(in the rows, 128 means zero)
Each path below is one point turned by a fixed rotation once a step. After each direction that follows a path, write how fast that rotation turns it, in deg/step (0 if it stays still).
Each turn is a multiple of 5 degrees from 10 to 175, or 0.
Each row of a path follows its step; steps can be skipped.
Rotation 1:
step 4: [127 127 117 128 133 117 131 135 139 122 136 136 123 123 128 119 127 136
 130 129 122 123 131 126 129 129 130 132 134 130 132 130 126 120 134 140
 143 132 135 128 115 132 128 120 128 130 121 129 132 129 133 128 124 139
 122 126 131 127 137 131 126 133 126]
step 5: [123 140 122 127 125 128 128 128 134 128 124 135 124 133 133 121 121 120
 135 120 126 124 120 127 140 122 124 127 138 131 135 138 129 109 130 133
 130 133 130 124 122 135 128 126 134 125 123 125 122 131 134 139 124 127
 123 130 134 125 132 130 123 126 126]
step 7: [117 115 126 131 133 122 139 137 127 119 133 128 115 134 123 135 124 119
 136 135 132 118 127 121 129 126 132 126 123 130 137 130 127 126 131 122
 126 126 116 129 125 133 136 122 131 123 124 128 134 128 132 123 130 123
 125 124 123 122 132 129 117 130 128]
step 9: [133 130 124 135 121 130 130 122 139 132 138 134 129 124 117 133 127 127
 131 132 134 123 136 123 135 140 127 129 136 126 138 124 126 128 131 130
 129 135 138 122 128 126 134 137 130 114 125 123 128 133 128 124 124 129
 135 135 134 118 126 132 117 133 125]
step 12: [134 132 122 131 127 131 136 127 132 135 131 127 120 126 125 123 135 130
 129 143 118 125 126 120 138 137 134 128 130 124 136 133 132 128 124 126
 126 130 128 135 134 128 145 122 138 138 125 131 131 118 132 131 133 123
 126 136 126 123 122 131 126 122 128]
step 13: [127 135 123 122 130 119 137 133 128 131 132 128 131 134 129 121 128 118
 123 133 120 129 128 125 125 132 139 140 133 124 135 131 137 133 126 127
 134 129 126 121 121 132 142 132 131 135 121 123 133 131 126 122 132 124
 135 122 126 119 123 127 121 122 118]
step 14: [130 139 123 127 127 123 143 125 124 134 134 123 127 124 136 127 119 124
 133 134 126 135 132 126 126 132 121 132 136 126 135 128 130 120 132 137
 135 110 137 129 121 135 134 134 131 127 123 132 129 129 127 124 129 133
 128 117 123 126 128 125 123 134 123]
step 22: [135 133 130 130 120 124 132 137 143 121 126 126 120 134 130 123 129 140
 134 124 122 124 132 127 127 129 124 125 125 113 138 143 132 126 128 130
 130 135 127 136 131 137 132 130 134 122 124 124 125 126 131 120 130 122
 135 130 119 122 129 129 127 132 125]
step 23: [128 134 121 128 118 128 138 139 135 113 128 134 125 133 131 122 126 129
 130 136 123 137 124 123 130 141 134 120 125 124 134 131 138 122 127 135
 126 129 127 117 126 134 125 124 135 132 129 126 131 126 119 123 132 126
 127 131 127 133 130 132 126 130 117]
Directions:
[128 127 127 128 130 127 130 129 129 126 128 127 129 126 127 128 129 129
 129 127 129 128 128 130 127 127 126 129 128 128 131 129 128 129 130 128
 129 126 126 133 128 128 128 127 126 129 129 129 128 127 127 129 128 128
 128 126 125 129 130 125 128 130 128] : 100
[128 129 127 128 129 127 129 128 130 128 128 130 127 129 126 126 129 130
 126 126 127 129 130 130 130 129 128 129 130 126 127 130 129 129 129 127
 130 128 132 127 128 127 129 128 129 126 128 126 129 129 126 129 127 127
 128 125 125 127 128 128 128 127 128] : 80
[128 128 129 126 126 128 130 125 128 130 127 126 127 130 128 127 130 128
 131 129 128 127 130 130 128 130 128 126 129 127 128 129 126 126 128 128
 130 126 128 130 128 129 128 126 129 127 129 130 128 128 127 127 128 127
 125 128 128 129 126 127 129 127 130] : 170
Rotation 2:
step 0: [128 128 130 132 130 144 134 124 131 137 122 127 125 117 124 128 126 123
 129 132 134 123 144 127 122 137 121 127 135 126 125 134 131 132 124 122
 133 121 123 131 119 132 129 132 128 136 125 131 125 137 131 124 125 120
 135 134 123 130 124 128 118 125 135]
step 1: [128 131 129 135 125 133 140 118 109 126 131 131 118 120 127 126 129 140
 133 128 135 132 126 123 125 132 130 131 126 123 133 123 131 122 120 126
 127 128 126 124 127 131 120 136 122 127 121 123 130 131 120 130 134 121
 132 128 127 130 114 121 129 133 124]
step 2: [139 132 127 134 128 133 126 134 113 138 129 121 127 136 137 139 123 133
 121 122 137 123 136 129 127 136 125 126 132 127 121 119 134 120 134 132
 125 133 129 130 130 122 125 139 128 128 129 125 129 128 131 118 129 126
 128 131 137 123 123 130 129 125 131]
step 7: [132 119 124 121 133 139 125 141 120 130 124 128 127 137 120 130 130 135
 127 131 130 124 131 126 131 142 123 139 132 130 120 116 134 128 134 129
 132 135 135 124 129 135 127 128 127 120 115 126 130 131 123 121 132 126
 131 125 133 127 127 128 123 126 125]
step 10: [133 129 125 137 131 136 125 124 119 127 137 125 115 128 130 144 128 126
 126 123 125 126 142 125 124 131 131 125 126 122 120 122 137 127 134 128
 128 134 133 133 122 122 128 130 121 132 120 120 125 132 128 124 134 116
 123 126 129 132 122 129 137 122 126]
step 15: [135 123 132 132 125 141 125 135 121 132 130 123 125 133 137 128 128 148
 129 128 134 124 131 129 119 128 119 135 129 126 120 118 129 122 126 127
 133 130 139 131 135 128 128 135 126 123 119 127 126 130 128 122 137 123
 125 125 133 127 123 126 138 124 127]
step 18: [130 124 129 146 123 129 122 127 121 135 128 126 123 126 124 132 128 129
 127 129 127 127 144 118 130 131 123 128 132 127 133 122 138 131 127 127
 136 120 129 131 118 122 121 127 131 133 121 123 127 129 128 116 132 116
 124 123 120 127 122 124 123 124 122]
step 21: [141 121 131 129 124 132 129 131 118 132 129 129 117 122 117 141 126 130
 120 127 124 122 128 131 129 144 124 121 130 129 128 128 127 131 133 127
 126 124 120 128 131 135 115 137 137 118 132 127 131 132 128 117 124 130
 134 124 130 128 126 131 128 125 127]
step 23: [138 128 134 134 128 142 122 136 122 126 138 118 118 128 126 131 138 126
 132 129 124 125 132 129 119 127 132 133 132 124 125 122 137 132 120 121
 133 131 128 130 127 123 132 127 126 124 119 128 121 133 127 123 138 124
 127 128 123 125 120 127 138 126 118]
Directions:
[130 127 129 125 130 128 127 127 130 128 128 131 126 129 126 129 131 127
 127 129 126 129 126 127 129 130 130 127 125 126 126 128 129 129 127 128
 128 130 128 128 128 127 129 127 129 128 128 128 128 129 130 126 130 127
 126 129 127 129 128 129 128 129 128] : 25
[125 129 126 130 129 126 129 127 126 131 128 129 128 125 127 129 128 128
 127 128 131 129 130 127 128 130 128 126 125 128 129 127 130 128 129 128
 128 129 126 125 126 130 129 129 127 131 128 126 129 129 129 127 128 128
 127 129 129 128 128 129 129 127 128] : 40
[127 127 129 126 128 128 127 131 128 129 129 125 127 129 132 127 127 129
 130 129 131 129 129 129 129 128 129 127 128 127 127 127 130 127 130 129
 130 131 128 129 127 129 129 127 128 125 128 126 127 129 127 127 128 128
 129 129 127 129 130 130 129 130 126] : 85
[130 129 128 127 127 126 131 129 127 128 126 128 127 130 130 132 129 126
 130 129 129 128 127 129 129 126 130 127 127 127 129 127 127 128 127 129
 129 126 127 129 128 126 127 128 128 128 127 128 130 129 128 128 125 130
 128 129 130 131 125 128 128 128 128] : 95
[127 126 128 128 128 130 130 129 130 130 127 129 129 126 128 127 128 126
 126 129 127 128 125 128 129 127 128 130 129 128 128 126 130 126 128 130
 127 127 129 127 126 128 126 126 130 130 127 125 128 130 128 128 125 127
 128 127 127 130 127 128 125 129 127] : 55
[129 129 127 130 130 129 128 125 126 128 130 129 127 126 130 129 127 130
 128 128 127 129 127 126 126 127 130 130 130 126 129 128 130 126 126 128
 132 128 129 130 128 127 130 127 127 129 126 129 128 128 130 130 127 129
 128 128 126 129 129 129 129 129 128] : 80
[127 130 129 129 128 128 128 132 127 129 129 130 129 130 129 129 129 128
 129 126 127 127 128 126 128 126 127 131 129 130 126 128 131 129 128 129
 127 130 126 127 129 125 126 128 128 130 128 128 129 129 127 129 130 127
 126 128 127 127 126 128 131 130 130] : 85
Rotation 3:
step 6: [115 134 129 119 129 127 129 132 124 126 125 135 133 135 124 133 121 137
 128 120 132 128 128 130 126 125 127 123 129 134 121 132 133 136 134 133
 118 118 132 123 125 118 134 132 126 123 130 129 136 121 126 133 123 131
 134 114 134 123 128 128 117 121 131]
step 9: [132 128 133 126 130 132 125 130 133 126 128 126 128 130 125 137 125 131
 118 133 127 124 130 115 125 125 129 126 123 126 137 124 120 125 129 123
 122 130 117 124 127 127 135 127 127 127 130 108 128 126 125 139 130 129
 123 117 138 123 123 133 118 128 118]
step 12: [122 131 128 133 138 129 136 130 132 125 128 129 123 138 126 129 137 125
 125 132 130 120 126 121 126 126 129 135 133 131 136 138 120 140 129 125
 128 122 120 127 115 130 130 133 130 132 123 134 132 135 134 126 128 128
 134 128 136 126 116 128 118 133 138]
step 14: [132 129 126 137 135 117 132 127 121 119 122 123 129 128 119 134 127 132
 124 129 127 122 129 126 139 129 132 132 141 136 127 127 122 130 123 120
 130 125 123 125 123 129 134 129 126 129 122 137 131 133 125 127 141 126
 131 138 128 118 129 128 119 132 117]
step 15: [123 130 126 121 129 130 117 133 125 126 133 135 121 132 122 121 130 125
 116 119 129 124 123 124 123 126 126 120 132 117 129 121 127 130 126 122
 126 126 133 127 129 133 126 125 130 149 129 123 126 132 135 130 121 128
 128 128 128 121 123 132 120 118 137]
step 16: [134 125 126 133 135 121 126 121 124 130 127 116 127 125 123 134 131 124
 128 130 130 132 136 126 137 136 133 138 127 130 135 118 114 128 134 130
 129 136 128 132 125 120 126 138 127 124 123 134 133 128 127 141 126 119
 127 127 134 120 133 136 124 122 131]
step 17: [122 130 130 122 124 126 117 141 129 123 136 129 118 131 116 118 122 130
 128 119 136 123 126 135 128 129 130 120 139 133 127 132 134 121 133 122
 128 137 123 124 120 127 129 128 124 129 131 128 138 133 130 126 126 122
 136 129 123 120 123 124 125 132 125]
step 19: [131 125 139 117 135 130 127 126 123 131 145 132 128 135 123 126 131 130
 135 121 133 130 125 127 135 127 118 129 135 130 122 129 124 133 139 123
 137 135 125 127 134 122 127 131 132 119 128 132 128 139 137 129 130 123
 137 127 127 127 125 127 117 125 129]
step 20: [132 135 133 123 128 128 125 124 126 123 121 126 126 131 118 135 121 122
 139 128 135 125 127 122 131 133 125 132 138 130 127 130 127 114 123 126
 116 124 129 122 124 129 132 126 130 140 129 125 128 124 117 135 128 122
 128 116 131 120 129 125 139 129 130]
Directions:
[127 127 128 126 128 127 127 128 127 128 128 127 129 127 126 128 129 128
 127 132 129 129 130 128 127 128 127 127 127 129 129 126 126 128 127 129
 130 127 129 129 127 127 129 127 129 129 125 127 126 127 124 128 129 127
 126 128 131 129 128 127 129 129 126] : 160
Rotation 4:
step 0: [131 140 125 131 137 137 120 135 126 125 125 133 131 129 135 131 127 120
 126 121 139 135 125 127 118 121 128 127 126 123 128 124 124 128 128 131
 130 123 138 133 129 125 134 121 129 136 125 138 130 128 132 129 127 120
 129 126 124 125 126 130 125 135 131]
step 2: [124 132 122 128 135 132 124 129 130 130 129 137 127 135 134 128 133 123
 135 128 139 125 121 126 115 134 126 126 129 128 135 117 129 130 125 119
 135 125 136 131 128 129 133 118 123 129 128 132 134 128 127 132 133 134
 131 131 129 125 128 135 117 134 128]
step 5: [122 124 122 132 131 137 121 128 131 128 127 130 128 136 132 125 127 120
 139 129 139 122 123 122 120 137 122 128 126 127 123 121 123 132 129 129
 134 122 139 127 134 125 131 129 125 134 122 135 136 134 128 126 128 124
 131 125 136 128 126 133 128 135 132]
step 8: [127 125 120 124 131 139 125 136 125 124 127 139 125 136 126 128 127 125
 134 129 145 124 124 128 129 132 132 126 125 129 137 123 123 129 126 127
 125 120 138 125 134 122 123 124 125 140 129 133 128 133 130 125 130 128
 128 127 129 126 125 132 129 137 128]
step 12: [124 127 119 123 134 133 124 127 126 129 125 130 132 125 142 129 133 130
 131 120 132 134 126 130 128 130 131 125 130 120 128 131 126 120 129 128
 130 126 131 137 130 125 131 119 125 133 134 136 134 126 126 127 123 123
 127 139 131 121 128 122 122 142 126]
step 13: [124 115 123 127 124 140 125 132 127 121 116 134 131 129 124 123 124 121
 136 125 136 128 125 130 123 135 122 129 127 127 125 125 125 132 128 128
 121 123 140 130 127 128 134 125 133 128 126 132 129 130 132 132 123 127
 125 136 124 123 134 126 122 138 123]
step 21: [125 129 125 130 133 132 120 129 132 128 126 130 122 125 125 125 127 131
 137 126 145 132 124 132 127 126 130 129 122 118 120 122 127 130 124 121
 120 129 138 133 128 129 131 121 135 133 130 135 139 130 127 128 127 122
 127 138 123 122 129 122 128 127 127]
step 25: [129 129 118 123 124 132 124 133 122 124 110 130 128 124 134 128 129 127
 131 123 129 129 124 130 117 134 134 124 130 129 129 123 133 130 127 127
 123 125 133 140 131 112 136 128 131 131 127 130 128 131 125 134 128 129
 128 134 126 125 134 130 131 125 121]
step 26: [126 127 122 130 130 135 120 133 133 128 124 134 118 131 128 129 128 130
 136 117 136 123 127 127 124 133 135 124 120 120 136 121 124 133 123 124
 121 129 138 129 135 129 130 126 118 132 127 125 136 132 127 134 127 128
 130 129 138 128 135 123 133 130 127]
Directions:
[128 126 128 126 129 127 128 130 129 129 126 126 128 127 126 129 127 127
 128 130 129 126 130 130 123 129 130 128 128 130 127 128 129 126 130 128
 128 128 128 127 128 129 128 127 129 127 130 127 129 127 130 127 128 129
 125 126 130 129 129 129 130 129 127] : 120
[126 128 127 127 129 126 131 129 127 131 127 128 129 128 129 128 128 128
 127 128 126 128 126 124 127 128 130 125 126 128 126 128 126 127 128 126
 129 128 129 128 127 129 130 127 127 128 125 127 127 128 126 126 129 127
 127 128 127 128 126 129 127 129 128] : 145
[126 128 127 130 126 128 126 128 129 129 127 129 127 132 130 128 126 130
 129 128 125 128 127 128 128 130 129 129 127 130 128 129 128 128 127 128
 128 127 128 129 128 129 129 129 128 130 130 126 126 130 129 128 128 126
 128 126 130 128 128 128 132 127 127] : 35
Rotation 5:
step 1: [139 124 129 124 126 127 121 131 140 128 131 125 126 135 128 124 120 139
 134 135 134 128 121 126 129 130 134 122 130 136 122 124 137 137 132 134
 130 126 134 134 133 138 129 131 127 137 133 130 121 139 123 121 126 130
 131 125 124 117 123 119 133 130 133]
step 4: [130 125 116 129 127 136 128 121 125 126 120 131 130 125 127 122 140 130
 124 125 133 126 135 118 128 130 119 121 127 125 132 123 127 134 134 124
 131 129 131 122 132 121 134 139 133 127 122 126 117 130 130 125 136 123
 134 132 127 130 140 137 140 121 135]
step 9: [130 131 119 129 121 138 122 129 127 139 131 125 128 120 128 124 129 133
 130 131 127 136 136 135 127 128 133 136 124 115 124 131 138 128 138 123
 125 140 117 128 131 126 124 123 121 137 129 128 113 133 130 128 131 124
 126 128 122 131 124 128 124 126 129]
step 11: [132 135 125 121 132 141 126 132 134 122 123 117 128 128 122 123 122 129
 120 126 125 117 124 116 121 125 123 126 124 129 124 128 141 126 133 116
 129 124 131 129 127 123 117 132 119 125 130 127 125 124 133 130 123 124
 132 132 120 132 128 118 132 123 131]
step 12: [125 129 129 126 130 119 120 133 128 125 129 120 122 129 132 129 122 137
 131 126 123 129 120 126 137 133 125 125 125 143 128 132 129 129 136 128
 127 125 139 132 130 123 124 129 122 129 127 136 124 124 128 120 140 136
 127 126 116 129 130 119 141 123 138]
step 13: [119 136 130 132 127 132 131 123 140 125 131 135 128 132 133 126 123 132
 128 138 130 127 137 118 131 136 128 122 129 133 129 132 131 123 123 130
 127 132 122 126 135 129 130 130 116 130 124 128 130 130 125 125 138 130
 133 141 119 124 129 133 145 121 130]
step 15: [135 122 126 134 122 132 129 123 130 114 128 128 130 134 129 118 133 128
 132 126 138 121 134 132 125 125 116 129 131 132 129 121 129 117 119 120
 127 123 125 129 130 122 131 133 136 136 126 139 127 130 121 127 125 130
 132 131 133 138 138 136 133 128 133]
step 21: [132 126 125 123 128 137 132 134 123 126 120 120 133 122 122 131 129 127
 128 126 122 129 127 128 134 135 138 125 112 126 133 130 122 133 133 124
 119 126 132 128 138 129 128 123 128 127 136 139 129 134 129 130 142 129
 127 133 128 133 121 124 142 127 122]
step 22: [138 124 118 134 131 142 129 126 129 120 130 128 127 130 131 120 130 129
 137 130 134 120 119 116 125 130 123 123 126 124 134 123 134 140 128 130
 130 120 128 127 138 125 121 130 119 126 130 126 134 130 129 129 131 131
 131 126 127 127 127 125 141 117 123]
Directions:
[126 129 128 129 129 130 127 126 129 130 126 127 128 130 129 130 126 127
 127 129 126 130 128 131 128 130 129 129 129 127 130 132 129 126 127 129
 127 127 127 129 129 127 131 128 127 129 129 125 127 128 128 128 129 131
 128 129 129 128 128 128 128 128 126] : 100
[128 128 130 128 129 127 126 126 128 127 128 127 130 128 127 127 130 128
 129 130 127 128 131 126 129 129 130 130 127 126 127 130 130 130 129 130
 126 130 128 128 128 129 128 127 130 128 126 129 129 130 130 127 130 128
 128 128 127 125 128 128 130 129 130] : 90
[131 128 129 128 129 126 129 125 129 127 127 129 127 129 126 129 127 129
 129 126 127 128 127 126 128 128 130 129 129 127 129 128 128 129 126 129
 129 127 128 129 128 130 127 129 128 127 130 131 127 130 124 126 131 128
 128 129 130 130 129 129 127 128 130] : 160
[126 129 129 127 128 125 129 131 131 129 130 129 126 132 127 127 128 128
 130 128 127 128 128 128 128 128 130 126 129 127 126 127 127 127 128 128
 127 130 129 129 126 131 130 129 128 130 126 129 129 129 128 128 128 129
 126 131 128 128 127 127 129 127 128] : 60
Rotation 6:
step 6: [131 120 129 122 125 124 131 128 121 120 122 128 136 126 132 141 123 131
 121 133 137 133 129 128 128 130 124 122 122 127 127 132 130 125 122 133
 136 119 128 133 126 125 128 122 121 129 125 125 138 137 129 131 130 130
 125 123 126 122 121 130 134 124 133]
step 8: [127 131 138 115 128 123 127 128 128 128 125 133 129 129 135 128 118 134
 127 128 131 131 133 123 121 131 131 127 123 133 123 136 130 127 116 130
 131 126 124 132 118 133 121 132 129 132 115 128 125 127 125 125 120 120
 128 124 130 130 129 132 127 125 134]
step 17: [137 129 130 119 129 127 127 125 128 130 130 129 128 124 130 134 128 134
 120 124 129 117 135 125 120 136 127 124 121 132 121 135 133 130 128 130
 136 131 128 124 127 133 126 123 131 134 125 124 135 131 129 131 127 109
 127 129 132 129 123 124 125 127 134]
step 20: [137 137 134 120 127 130 127 130 122 125 124 128 128 124 124 123 123 121
 134 124 125 120 139 129 129 123 124 127 131 130 126 127 126 124 131 125
 129 129 125 127 124 126 125 126 129 125 117 138 132 127 130 134 121 116
 131 126 137 125 130 132 124 119 137]
step 21: [135 133 135 116 124 122 128 126 117 125 129 127 119 124 124 125 128 118
 129 121 129 130 127 136 130 119 130 133 122 133 122 130 124 127 127 132
 126 130 126 134 120 130 122 135 123 128 128 131 132 126 132 132 128 119
 124 119 126 123 125 134 128 122 131]
step 22: [136 133 131 124 120 126 130 128 124 118 131 132 129 128 117 131 124 121
 124 122 139 126 124 137 128 122 125 125 131 122 129 133 127 127 127 124
 134 124 128 133 128 125 126 129 124 130 135 131 135 130 131 135 130 116
 121 126 130 128 122 131 134 120 122]
step 24: [139 130 130 130 118 120 129 129 126 129 130 128 128 128 134 136 125 129
 123 114 126 135 125 124 128 133 132 119 124 131 123 134 137 129 128 134
 124 123 127 135 119 130 124 129 133 133 126 129 126 133 130 134 132 121
 121 126 132 122 123 131 131 121 131]
step 25: [129 126 133 128 122 126 122 136 121 125 130 124 137 128 132 131 125 122
 114 117 125 128 122 125 134 133 127 127 136 125 122 132 132 131 127 130
 132 132 125 125 129 128 121 121 121 132 123 130 128 134 130 136 134 127
 125 125 137 124 118 130 129 120 131]
step 26: [130 128 136 122 124 125 123 133 125 131 134 128 126 131 129 124 127 127
 128 121 126 124 129 131 129 138 124 128 133 128 118 130 130 132 121 129
 134 133 131 129 125 126 122 118 129 134 121 133 129 140 122 125 130 117
 132 129 139 123 126 137 125 133 131]
Directions:
[128 127 129 127 128 124 126 127 129 128 127 127 128 132 128 125 128 126
 130 129 128 127 128 128 129 127 126 129 130 129 128 129 127 126 127 127
 126 129 126 128 127 128 127 127 125 131 126 131 127 126 127 128 126 128
 127 128 129 128 128 127 131 129 128] : 60
[129 128 128 128 127 128 125 126 129 129 128 128 127 129 129 129 128 129
 128 127 128 128 128 129 127 126 132 127 129 130 128 129 127 128 131 131
 128 127 130 129 127 127 128 130 128 130 126 128 128 130 128 129 127 130
 127 126 126 131 129 127 128 130 131] : 115
[128 127 127 129 127 125 128 130 130 128 128 128 128 127 131 130 128 127
 125 127 128 128 128 129 129 130 128 126 129 128 129 129 127 127 128 126
 127 129 128 127 129 130 124 128 128 129 126 127 127 128 128 128 127 126
 131 128 126 131 127 129 125 128 126] : 45
[128 131 129 129 127 128 128 127 130 129 129 125 128 129 125 129 126 128
 127 127 126 130 127 128 128 123 128 127 128 128 129 128 127 127 127 128
 127 127 128 126 128 130 127 130 130 127 130 132 129 128 128 128 128 127
 130 129 127 128 126 128 129 127 127] : 35
[125 126 129 129 130 128 127 128 130 130 127 128 126 128 128 130 128 128
 126 128 127 126 128 129 129 128 128 128 128 127 128 127 130 125 125 129
 129 127 126 127 127 128 130 128 129 132 127 127 129 131 130 127 129 128
 128 128 129 126 128 127 128 127 129] : 35
